In the rows, 128 means zero.
One turn sends every row of this set to another row. A few are shown first. Where does it send the rows asked after them?
Zuko: [126 122 141 130 125 134 123 152  88 141 147 112 160 131 126 102 116 106
 125 126  94 152 166 131 122]
nivof: [132 123 122 139 128 134 139 143  99 132 137 133 137 123 136  82 111 110
  96 104 120 146 137 140 105]
teb: [152 134 112 147 147 139 159 114 109 118 102 134 124 108 110 107 143 108
 135 135 129 147 132 148 129]
Gupo: [155 124 114 146 159 136 155 123 126 134 105 130 123 108 119 103 119 115
 135 142 132 138 119 145 129]
zutu: [120 104 118 106 152 136 139 136 113 122 145 121 118 152 155 136 149 133
 145 116 113 153 136 113 129]
nudis: [131 130 117 139 123 135 142 142  92 126 136 137 135 122 132  87 121 108
  99 101 116 152 143 139 106]
vid: [152 122 120 146 152 140 153 110 117 123 103 128 130 110 115  99 134 109
 128 139 137 135 123 153 126]
toma: [121  95 125 106 156 137 135 132 120 126 146 116 123 153 158 130 142 134
 139 118 120 144 130 116 127]
Vaz: [131 152 105 129 141 120 145 123 120 158 144 122 118 135 148 133 142 101
 162  96 128 158 166 154 108]
setap: [124 139 119 148 111 127 141 108 136 151 137  99 158 159 153 130 148 128
 139 142 123 127 127 142  86]
Lopog: [137 120 137 143 115 140 118 119 143 136 153  97 159 146 145 150 144 122
 152 128 107 155 152 135  94]
zami: [151 140 124 149 124 136 145 126  89 118 121 108 132 158 165 117 147 136
 165 137 112 156 146 157 148]
Dav: [127 145 109 149 115 123 145 122 141 160 137 103 149 157 156 135 136 134
 148 144 114 134 125 133  90]
mez: [119 104 123 107 147 139 138 126 106 113 144 119 124 153 151 134 161 128
 140 113 117 151 140 118 127]
vomo: [137 124 133 143 113 140 121 122 141 134 152 100 156 145 143 153 146 122
 155 127 103 160 155 132  96]
Zoki: [127 121 140 130 128 133 123 156  93 146 147 111 159 131 129 102 110 109
 127 128  93 152 163 129 122]
mogot: [128 141 119 128 136 126 137 104 115 148 143 114 131 139 145 124 155  93
 148  94 141 146 167 166 103]
nifu: [133 127 116 139 131 131 142 152 104 138 137 136 132 121 138  86 104 114
 102 105 115 150 136 134 107]
mego: [154 146 118 152 139 144 168 120 123 130 110 136 115 109 114 119 130 116
 143 149 124 145 132 153 130]
Piru: [153 121 135 148 136 134 137 127 109 133 124  98 137 160 175 105 124 140
 157 145 122 139 130 160 145]
Diru: [126 156 103 150 108 123 150 122 130 151 135 109 146 156 150 143 149 132
 153 139 108 144 135 132  92]
tiso: [118  94 130 106 151 139 133 123 112 117 145 114 128 155 154 127 155 129
 134 116 124 142 133 121 125]
fum: [150 126 137 149 126 138 137 115  94 118 122 100 142 161 167 105 145 133
 153 140 124 141 139 165 143]
sunek: [123 151 112 149 104 128 146 107 124 142 135 105 154 158 147 137 162 125
 144 137 116 138 137 141  89]
pek: [127 119 142 130 127 134 122 152  91 144 147 110 161 131 128 100 113 107
 124 128  96 150 164 132 121]
basu: [138 119 136 142 118 138 118 124 148 141 153  98 157 146 147 151 137 124
 154 130 106 155 149 132  95]
pidu: [153 132 130 151 141 146 160 110 128 131 110 128 124 112 117 109 127 114
 133 152 136 131 125 160 126]
riru: [134 138 112 127 152 118 139 127 138 173 146 114 120 136 158 125 119 107
 158 103 135 144 152 153 107]
nir: [138 124 131 143 117 138 120 127 145 140 153 101 153 144 146 154 139 125
 157 129 102 160 152 129  96]
daz: [131 127 126 127 147 123 131 107 133 163 146 107 133 139 155 115 133  99
 144 101 148 133 152 166 102]
nomi: [154 135 122 149 134 131 144 138 104 133 123 107 128 157 172 115 126 143
 168 142 110 153 136 152 149]
saken: [155 137 122 151 145 142 164 121 132 138 111 132 118 110 119 114 119 118
 140 154 129 137 125 154 129]
kuzo: [127 124 139 130 126 133 125 156  90 144 147 113 158 131 127 104 114 108
 128 126  92 154 166 129 122]
nev: [152 141 126 152 136 147 164 109 119 123 109 133 122 111 112 114 139 111
 136 148 131 139 133 160 128]
puped: [155 136 105 146 154 135 161 127 118 129 103 136 118 107 115 110 128 114
 142 138 123 149 127 142 131]
gugo: [132 134 111 140 126 132 145 151  96 132 136 140 130 121 134  90 113 112
 105 102 110 157 142 133 108]

nivof turns into nudis
zami turns into nomi
And these:
Dav turns into setap
Zuko turns into kuzo
tiso turns into mez
vomo turns into nir
saken turns into pidu
vid turns into teb
mogot turns into Vaz

One turn sends every row of this set to another row. A few are shown first. Where does it send the rows asked after them?
ses: [124 137 150 136 137 132  98 134 143 160 132 122 121]
zum: [122 124 141 141 125 109 127 172 116 129 154 138 117]
Volo: [115 131 156 109 119 116 124 172 122 126 133 136 129]
seni: [107 148 128 108 124 150 107 104 129 129 126 129 124]
napog: [120 123 146 165 123 115 119 147 137 121 158 128 105]
Fuv: [126 136 144 143 139 129 100 138 138 162 138 124 119]
fam: [121 129 105 136 147 116 140 138 134  89 153 122 125]
kito: [112 143 119 137 127 148 107  97 131 128 141 127 114]
suba: [117 143 105 119 133 136 119 131  99 141 145 140 125]
lir: [126 129 135 111 121 125 128 138 159  80 149 126 121]
Damul: [117 140 105 143 132 139 114 113 112 136 153 134 114]
zik: [123 139 151 126 136 131  99 139 139 161 128 125 125]
teno: [129 142 107 130 105 122 132 153 122 143 108 123 130]
zakap: [109 134 171 112 113 126 114 147 147 116 123 127 124]
fevin: [132 138 101 153 107 121 130 144 125 142 119 121 121]
lugat: [125 138 146 127 138 128 102 147 131 164 132 127 127]
Lerak: [110 148 119  98 127 143 115 125 110 137 129 137 131]
kesef: [124 143 120 139  99 132 121 125 148 132 101 113 123]
dibe: [112 135 125 113 139 127 133 125 152  81 131 116 131]
Bonas: [133 125 118 126 127 117 135 151 142  87 165 131 117]
suku: [112 128 165 147 115 126 111 131 157 112 139 122 109]
kipe: [130 126 126 128 125 122 130 137 156  81 160 126 115]
Lur: [114 136 120 100 141 122 139 142 137  87 131 122 138]
dapi: [127 136 142 137 140 126 103 146 130 165 138 127 122]
Lof: [119 133 107 114 146 115 143 150 126  92 144 126 134]
lotav: [124 145 119 122 100 128 126 141 136 137  97 119 131]
Revi: [127 130 132  99 123 122 132 151 148  84 146 130 127]
dun: [116 132 116 135 143 123 134 122 150  82 145 116 122]
supu: [129 139 109 158 103 127 124 128 141 135 115 115 116]
babek: [131 127 122 108 126 116 137 159 138  89 157 134 125]

Revi turns into lir
kesef turns into supu
And these:
zik turns into ses
suku turns into napog
dun turns into fam
seni turns into kito

